Here are some numbered points:
[-0.9  0.  -1.2  1.3 -0.2 -0.1  0.3  0.6 -0.1 -0.5 -1.  -0.7 -1.   0.9
 -1.5  1.3] 0
[-0.6 -0.4 -0.5  0.   0.  -0.5 -0.6 -1.4 -1.   0.2  0.4 -0.6 -0.5 -2.3
  1.7  0.3] 1
[-1.8 -0.9 -0.4 -0.3  0.5  0.   1.8 -0.9 -0.1 -0.7 -0.1 -0.2 -0.2 -1.2
  0.9  0.4] 2
[-0.6 -0.4 -0.5  0.3  0.3 -0.3 -0.5 -1.3 -1.   0.2  0.4 -0.8 -0.3 -2.1
  1.6  0.1] 3
[ 1.2  0.   1.1 -1.2 -0.9 -1.2 -0.3 -0.4  0.8 -0.1  0.6  1.1 -0.5 -1.1
 -0.1 -1. ] 4
[-0.9  0.3  0.3  1.3 -0.1  0.1  0.   1.  -1.   1.2  0.5 -0.3  0.   0.3
 -0.4  1.8] 5
[-1.2  1.  -0.8 -0.1  0.1  0.7 -2.  -0.5  0.1  0.9 -0.7 -0.5  1.6  1.5
  1.2  0.4] 6
[ 1.3  0.4 -0.9  0.   1.8 -1.  -0.8 -1.2  0.  -2.3 -1.5  0.6  0.1  1.1
  1.1 -1.1] 7
[-0.6  1.   0.7 -0.1 -1.1 -1.   1.  -0.1  0.9 -0.6 -0.7  1.2 -0.6  1.5
 -0.8  0.8] 8
[ 1.2  0.3 -0.5  0.1  1.2 -0.9 -0.7 -0.9 -0.1 -1.8 -0.9  0.6  0.   0.5
  0.8 -0.9] 9
[ 1.6  0.1  0.7 -0.5 -0.2 -0.5  1.4  1.4  0.1 -0.4 -0.4  1.2 -1.5  0.8
 -1.6 -1.5] 10
[ 1.3  1.2 -0.1  0.6  0.9  0.5 -2.8 -0.2 -0.6  0.  -0.5 -0.5  0.   1.6
  0.5 -0.9] 11
[-0.1 -0.9 -1.1  0.   0.5  2.7 -2.5 -0.6 -0.1  1.7 -0.4 -2.   2.1  0.2
  1.5 -0.3] 12
[ 0.9  0.   0.5 -0.4  0.4  0.1 -1.1 -1.2  0.6 -0.6 -1.1 -0.5 -0.3  0.3
  1.  -1.5] 13
[-1.5 -0.7  2.6  1.3  0.5  0.   1.   1.2 -0.2  1.1  2.4  1.2  0.7 -1.3
 -0.5  1.1] 14
[-2.1 -0.2  0.2  1.3  0.7  0.3  0.2  0.1  0.1 -0.1  0.  -0.7  0.7  1.6
  0.2  1.9] 15
[ 0.7 -0.1  0.5  0.1  0.3  0.1 -0.7 -0.5  0.2 -0.4 -0.4 -0.4 -0.4 -0.2
  0.5 -0.9] 16
[-1.3 -0.2 -0.3 -1.1 -1.2  1.   0.   1.4  1.3  2.6 -0.1 -0.6  1.1  2.
 -0.5  0.4] 17
[-0.3  0.3 -1.1 -3.  -1.  -0.9 -0.7 -1.2  0.5  0.7 -0.3  1.   1.7  0.9
  1.6 -1.1] 18
[ 0.3 -0.4 -1.3 -0.2  1.2  1.9 -2.7 -1.4 -0.7  0.2 -0.6 -1.2  1.1  0.6
  1.6 -0.5] 19
[ 0.4 -2.   0.4 -1.4  2.7  0.6  1.1  2.   1.7 -1.  -1.1  0.4  1.5  4.
 -0.1 -1. ] 20
[ 0.8  1.4  0.1 -0.4 -0.8 -0.5  0.  -0.7 -0.5  0.3  0.8  0.8  0.3 -0.9
  0.7 -0.5] 21
[ 0.4  0.4 -0.1 -0.9 -0.2 -0.2 -2.  -0.6  0.6  0.2 -1.7  0.8  0.4  1.
  0.4 -1. ] 22
[-0.9  0.4  0.1  0.3 -0.2  1.1 -1.6  1.5  1.1  1.3 -0.8 -0.4  0.   2.4
 -1.3  0.3] 23
[ 1.3  0.   0.2 -1.1 -0.2  0.   0.3  1.6  0.6  0.4  0.1  1.2  0.5  0.4
 -0.6 -1.5] 24
[ 1.7 -0.3 -0.5 -0.1  0.6  0.6 -1.7 -1.1 -0.4 -0.4 -0.4 -0.9  0.  -0.6
  1.1 -1.3] 25
Which three points above are nearest to each new point by angle? Their numbers follow each, nearest first.
[-0.2 -1.   0.3  0.3  1.2 -0.7  0.8 -0.1 -0.8 -0.7  0.5  0.5 -0.3 -1.1
  0.5  0.2] 2 3 1
[ 0.1 -0.8  0.5  0.4  1.2  0.9  0.4  0.7 -0.1  0.   1.  -0.3  0.6  0.7
  0.1 -0.4] 20 14 15
[ 0.1 -1.6  0.4 -1.   2.   0.5  1.4  1.5  1.4 -0.9 -0.8  0.4  0.9  3.1
 -0.3 -0.7] 20 24 10
[-0.2 -1.1 -1.3 -0.3  0.5  2.8 -2.8 -0.9 -0.1  1.7 -0.5 -2.2  2.2  0.4
  1.8 -0.2] 12 19 6
[-2.1 -1.1 -0.4 -0.1  0.7 -0.1  1.7 -1.2 -0.2 -0.8 -0.3 -0.4 -0.2 -1.3
  1.1  0.6] 2 3 1
[-1.1  0.1  0.4  1.6 -0.3  0.1 -0.2  1.7 -1.3  1.7  0.9 -0.3 -0.1  0.2
 -0.8  2.4] 5 14 15
[-2.8  0.  -1.6  0.4 -0.8 -0.5  0.3 -0.2  0.2  0.8 -1.2 -0.4  1.1  1.1
  0.2  2.6] 15 0 6
[-1.4 -0.1 -0.4 -1.5 -1.6  1.1  0.   1.5  1.5  3.1 -0.1 -0.6  1.4  2.3
 -0.4  0.4] 17 23 6
[-2.9  0.2 -0.6  1.5 -1.3  1.6  1.3  1.  -0.6  2.1  0.7 -1.7  0.4  0.2
 -1.1  3.1] 5 15 0
[ 1.1  1.4  2.1  0.  -0.1 -0.6  2.2  1.1  0.  -0.5  0.9  1.3 -0.7 -0.1
 -1.1 -1. ] 10 24 4
[ 0.5 -1.4  0.1 -0.6  0.3  1.1 -0.6  0.3 -0.5  1.5  0.6 -0.6  0.8 -1.7
  0.9 -0.8] 12 3 25
[-3.6 -0.1 -2.   0.4 -1.2 -0.7  0.5 -0.4  0.4  0.9 -1.7 -0.4  1.3  1.6
  0.1  3.4] 15 0 6
[ 2.1 -0.5 -0.4 -0.3  1.1  0.8 -2.  -1.1 -0.4 -0.7 -0.7 -1.2  0.2 -0.1
  1.4 -1.6] 25 16 13
[-0.9  0.5  0.7 -0.6 -0.7 -0.6  1.5 -0.4  1.2 -0.2 -0.4  0.5 -0.4  1.1
 -0.3  0. ] 8 10 17
[-0.7  0.5  0.1  0.5 -0.3  0.8 -1.6  1.5  0.9  1.2 -0.6 -0.4  0.   2.
 -1.3  0.4] 23 17 6
[ 1.4  0.4  1.3 -1.5 -1.3 -1.5 -0.1 -0.4  0.6  0.   0.9  1.4 -0.7 -1.5
 -0.1 -1.3] 4 21 24
[-0.6  0.5  0.  -0.1 -0.3  0.8 -1.7  1.2  1.1  1.3 -0.9 -0.3  0.1  2.5
 -1.   0.3] 23 17 6
